[ 90 171 165  72 111 110  92 169 158  99  98 139 182 120 152  98  47  80
 128] -> Q343
[185  92  93 169 146 116 160 119  77 130 119 131 162 118 159 132 101 113
 107] -> Q886
[ 90 111 165 171  72 131 162 118 159 131 101 113 146 127 154 154 136 132
  89] -> Q843
[185  92  93 169 146 116 160 119  77 130 145 120 117 128 141 166 176 157
  95] -> Q370
q: [160 119  77 130 119 131 162 118 159 132 101 113] | Q886
q: [171 165  72 111 110] | Q343
q: [111 110  92 169 158] | Q343
q: [ 90 171 165  72 111] | Q343
q: [185  92  93 169 146 116 160 119  77 130 119 131 162 118 159 132 101 113
 107] | Q886
q: [116 160 119  77 130 119 131] | Q886

[ 46 204 210  47 210]  Q473
[186  74  70 186  69]  Q709
[ 45 206 211  45 211]  Q628
[212  51  45 212  43]  Q469
[ 48 206 209  46 210]  Q939
[186  73  69 188  69]  Q619
[ 48 204 209  47 210]  Q799
[191  69  65 191  64]  Q243
[204  48 209 188  68]  Q9
[187  72  69 188  68]  Q634
[186  74  69 186  69]  Q755
[ 45 206 212  44 212]  Q999
q: [ 48 206 209] | Q939
q: [206 209  46] | Q939
q: [ 48 209] | Q9
q: [206 209  46 210] | Q939
q: [206 211  45] | Q628
q: [186  74  70 186] | Q709

[124 135  90 119 117 106 169 155 122 171 120 121 123 125  77  69 176]  Q297
[121  98 113 164 113 132  76 132 137 158 130 114 151 150 151  45 113]  Q155
[134  89  95  97 114  99 113 107 122 127 102 166  93 162 187  87 104]  Q254
[128 166 119 173 112 137  72 101 126 121 107 183 130 118 180 102 106]  Q507
[133 162 184 189 116 126 149  92 130 148  99 125 112 123  90 174 111]  Q838
[137  90 145  85 134 102 189 105 124 141  71 135  78 149 140 128 144]  Q528
q: [121 107 183 130] | Q507
q: [ 99 125 112 123] | Q838

[177 114 175  88 204 121  67  51 150 173 180  61 134  57  88 147 133  65
 190  75  64  75 144  67  45 191 172 130 156 165  82 195 102 209 198 177
 132  53  90] -> Q931
[140 197 210 177 121 170 209 164  70 195 104  62 174 122 206 118 172  61
 140 151 208  81 140 154 113 142 209 166 128 169 173 105 210 135  89 199
  82 210 153] -> Q456
[203 214 100  65 190 195 141 214 157  71 105  87 142  76 157 210 121  97
  63  83  98  52 149 189  55 166 139  87 165 184 115  93 176  82 187  71
  88 122 112] -> Q262
[ 75  63  65 190 205 194  69  86 179 191  67 202 117 112  66 136  99  42
 125  90 187 101  69 158 200  86 155 206 131 209 191  71 159 178 175 199
  44 133 188] -> Q794
q: [75 64] | Q931
q: [ 70 195 104  62 174] | Q456

[131 151 137 115 148 182 131 158] : Q848
[130 141 150 101 157 178 132 164] : Q417
[122 107 115 144 126  66 127 108] : Q103
[127 104 118 143 108  70 125  97] : Q863
[135 145 146 107 156 177 133 163] : Q557
[122 107 115 144 104  76 124  96] : Q261
[126 113 144 115 100  77 124  92] : Q689
q: [118 143 108  70] | Q863
q: [122 107 115 144 126  66 127 108] | Q103
q: [124  92] | Q689

[157 162 188 134 119 166 100  83 121] = Q54
[162 157 188 118 112  78  43 118 140] = Q482
[160 144 118 150 157 162 188 135 119] = Q726
q: [157 162 188 135 119] | Q726
q: [157 162 188 134 119 166 100  83 121] | Q54
q: [157 162 188 134] | Q54

[126 128 130 102 132 179 129 127 123] -> Q361
[131 114 123 103 126 115 130 124 113] -> Q221
[122 145 139 117 124 127 128 128 110] -> Q515
[119 128 123 103 126 115 130 110 128] -> Q911
[128 112 129 130 128 137 123 128  77] -> Q713
[128 119 134 141 128  91 122 129  88] -> Q585
q: [128 110] | Q515
q: [128 119] | Q585
q: [179 129 127 123] | Q361

[120 116  89 137 146 145 124 124 118 149 130 151 138 138  75 140 170 159
 129 154 125 102 148 107 130 139 127 110 135 154 122  79 102 106 106 121
 136  93 141 104 133 143 124 100  94 117  99  98 129 145 128] = Q25
[115 129 113 155 156 166 151 112 146 149 105 140 103 196 143 114 109 167
 152 145 102 166 106 137  55 159 167  93 143  87 146 124 115 178 120  91
 176 103 102 145 146 177 158  84  91  78 138 146 142 153 118] = Q130
[119 122 118 145 146 124 124 145 137 143 115 136 117 166 131 123 124 145
 138 138 115 148 113 131  85 152 146 107 139 104 140 123 121 153 123 104
 157 110 111 132 137 155 143 101 106  88 130 143 132 138 124] = Q604
[137 138 158 107 105 106 120 129 150  98 126 109 120 104 164 120  90 101
 117  98 140 135 134 134 140 113 115 145 115 126 116 166 146 136 140 145
 103 154 124 149 118 109 127 165 156 145 149 147 125 108 124] = Q932
[114 108  88 145 154 155 126 123 129 159 116 153 131 150  70 135 174 159
 131 165 128 108 143 105 124 147 129  89  66 135 126  91 160  89 138 107
 140  80 132 103 137 154 132  87  77 104  99 104 129 154 126] = Q969
[109 110  77 145 157 159 124 119 134 161 102 168 127 153  64 139 165 164
 133 165 128 112 150 100 114 146 131  91 138 160 126  66  89 135  89 112
 137  75 128 100 138 164 132  83  62  93  94 104 132 164 124] = Q193
[120 116  89 137 146 145 124 124 118 149 130 151 138 138  75 140 170 159
 129 154 125 102 148 107 130 139 127  98 142 119 137 106 107 147 106 102
 157  96 118 118 137 164 142  88  91  90 114 129 134 154 127] = Q102
q: [ 91 138 160 126  66  89 135  89] | Q193
q: [120 116  89 137 146 145 124 124 118 149 130 151 138 138  75 140 170 159
 129 154 125 102 148 107 130 139 127 110 135 154 122  79 102 106 106 121
 136  93 141 104 133 143 124 100  94 117  99  98 129 145 128] | Q25
q: [120 116  89 137 146 145 124 124 118 149 130 151 138 138  75 140 170 159
 129 154 125 102 148 107 130 139 127  98 142 119 137 106 107 147 106 102
 157  96 118 118 137 164 142  88  91  90 114 129 134 154 127] | Q102
q: [131  91 138 160 126  66  89 135  89] | Q193

[123 104 172 128 153 116 151 154 136 127  79 136 116  80 176 156 132 157
 177 163 111 132 161 165 149  94 127 113 114 132 159 131 102] = Q239
[130 134 122 136 166 146 123  81 158 184 110 118 143 136  95  92  90  73
 103 114 142 105 146 100  91 132 110 195 128 115  93  81  95] = Q211
[129 158 106 146 126 121 144 151 118 160 146 125 126 121 139 149 173 165
 122 110 133 121 129 132 140 148 149 111 142 149 148 158 143] = Q815
[130 134 122 136 166 146 123  81 158 184 110 118 143 136  95  92  89  73
 103 114 142 105 146 100  91 132 110 195 128 115  92  81  95] = Q885
[129 158 144 160 121 146 118 146 126 106 151 125 126 121 140 149 173 166
 123 110 133 121 129 133 140 148 149 110 142 149 148 158 143] = Q183
[130 133 121 135 166 146 123  81 157 185 110 118 143 137  94  91  88  72
 103 114 142 105 145 100  91 131 110 195 128 115  92  80  95] = Q947
[129 160 141 160 119 147 116 145 125 127 155 124 127 124 136 147 173 164
 119 107 134 121 127 130 139 151 149 111 143 149 146 158 145] = Q83
[130 134 122 136 166 146 123  81 157 184 110 118 143 136  95  92  90  73
 103 114 142 105 146 100  92 132 111 194 128 116  93  81  95] = Q918
[129 158 144 160 121 146 116 146 126 106 151 125 126 121 139 149 173 165
 122 110 133 121 129 132 140 148 149 148 142 149 110 158 143] = Q485
[130 134 123 137 166 146 123  81 158 184 110 118 143 136  95  92  90  74
 103 114 142 104 146 100  92 132 111 195 128 116  93  81  95] = Q973
q: [111 143 149] | Q83
q: [163 111 132 161] | Q239
q: [144 160 121 146 118 146 126 106 151] | Q183
q: [110 142 149 148] | Q183
q: [130 134 122 136 166 146 123  81 158 184 110 118 143 136  95  92  89  73
 103 114 142 105 146 100  91 132 110 195 128 115  92  81  95] | Q885

[123  79 103 124 128 178  54 147  88 148 132 130 100 161  99 149 139 137
  97 132 118 128  66 126 137 165 138 157 147 136 173 145 127] = Q677
[131 152 112 149 128 149 116 128 124 142 153 146 120 130 128  89 140 128
 130 140 115 187 102  88 124 123  98 128  95  88 151 128 141] = Q150
[147 128 153 112 163 153 118 134 128 160 119 106  96 144 128 158 128 155
 131  87 112 150 151 136 140 162 159  84 110  92 128 141 105] = Q867
[112 128 128 112 131 128 153  90  88 120  97 139 142 128 128 128 158  89
 126 120 128 109 145 178 112  97 128  99 140 150 120 126 119] = Q134
[ 92 120 119 128 102 130 188 138 118  93 136 134 128 128 130 170 141  89
 152 148 128 139 152 172 128 128  94 129 160 161 105 137 121] = Q857
[120 138 112 146 128 109 192 161 131 128 188 149 171 154 128  83 150 128
 142 128 128 158 128 126 110  84 128 144 104 160 128 104 152] = Q253
[137 129 122  99 163 123 128 102 134 154 128  86  51 124 160 123 133 160
 183  89 138  98 208 189 175 122 153  67 128 128 110 162 121] = Q445
q: [151 136 140 162] | Q867
q: [149 116 128] | Q150
q: [130 170 141  89 152] | Q857
q: [ 89 140 128] | Q150
q: [145 178] | Q134
q: [147 128 153 112 163 153 118 134 128 160 119 106  96 144 128 158 128 155
 131  87 112 150 151 136 140 162 159  84 110  92 128 141 105] | Q867

[164  85  91 144 189 162] = Q96
[170  88 189 144  91 165] = Q611
[181  97 107 156 171 164] = Q506
[142 104 100 162 144 189] = Q233
q: [107 156 171 164] | Q506
q: [ 91 144 189] | Q96
q: [144 189 162] | Q96
q: [100 162] | Q233
q: [164  85  91 144 189] | Q96
q: [107 156] | Q506

[151 179 170 121 107 134 120 128] -> Q773
[144 176 162 110  98 135 116 120] -> Q275
[152 179 170 122 108 134 120 129] -> Q447
[ 87  85  66 100 106 134 120 128] -> Q921
[144 176 163 111  99 134 120 121] -> Q822
[ 87  85  66 100 112 144 102 147] -> Q776
q: [151 179 170 121 107 134 120 128] | Q773
q: [179 170 122] | Q447
q: [170 121 107 134 120 128] | Q773
q: [144 176 162 110] | Q275
q: [ 85  66 100 106] | Q921
q: [ 87  85  66 100 112 144 102 147] | Q776

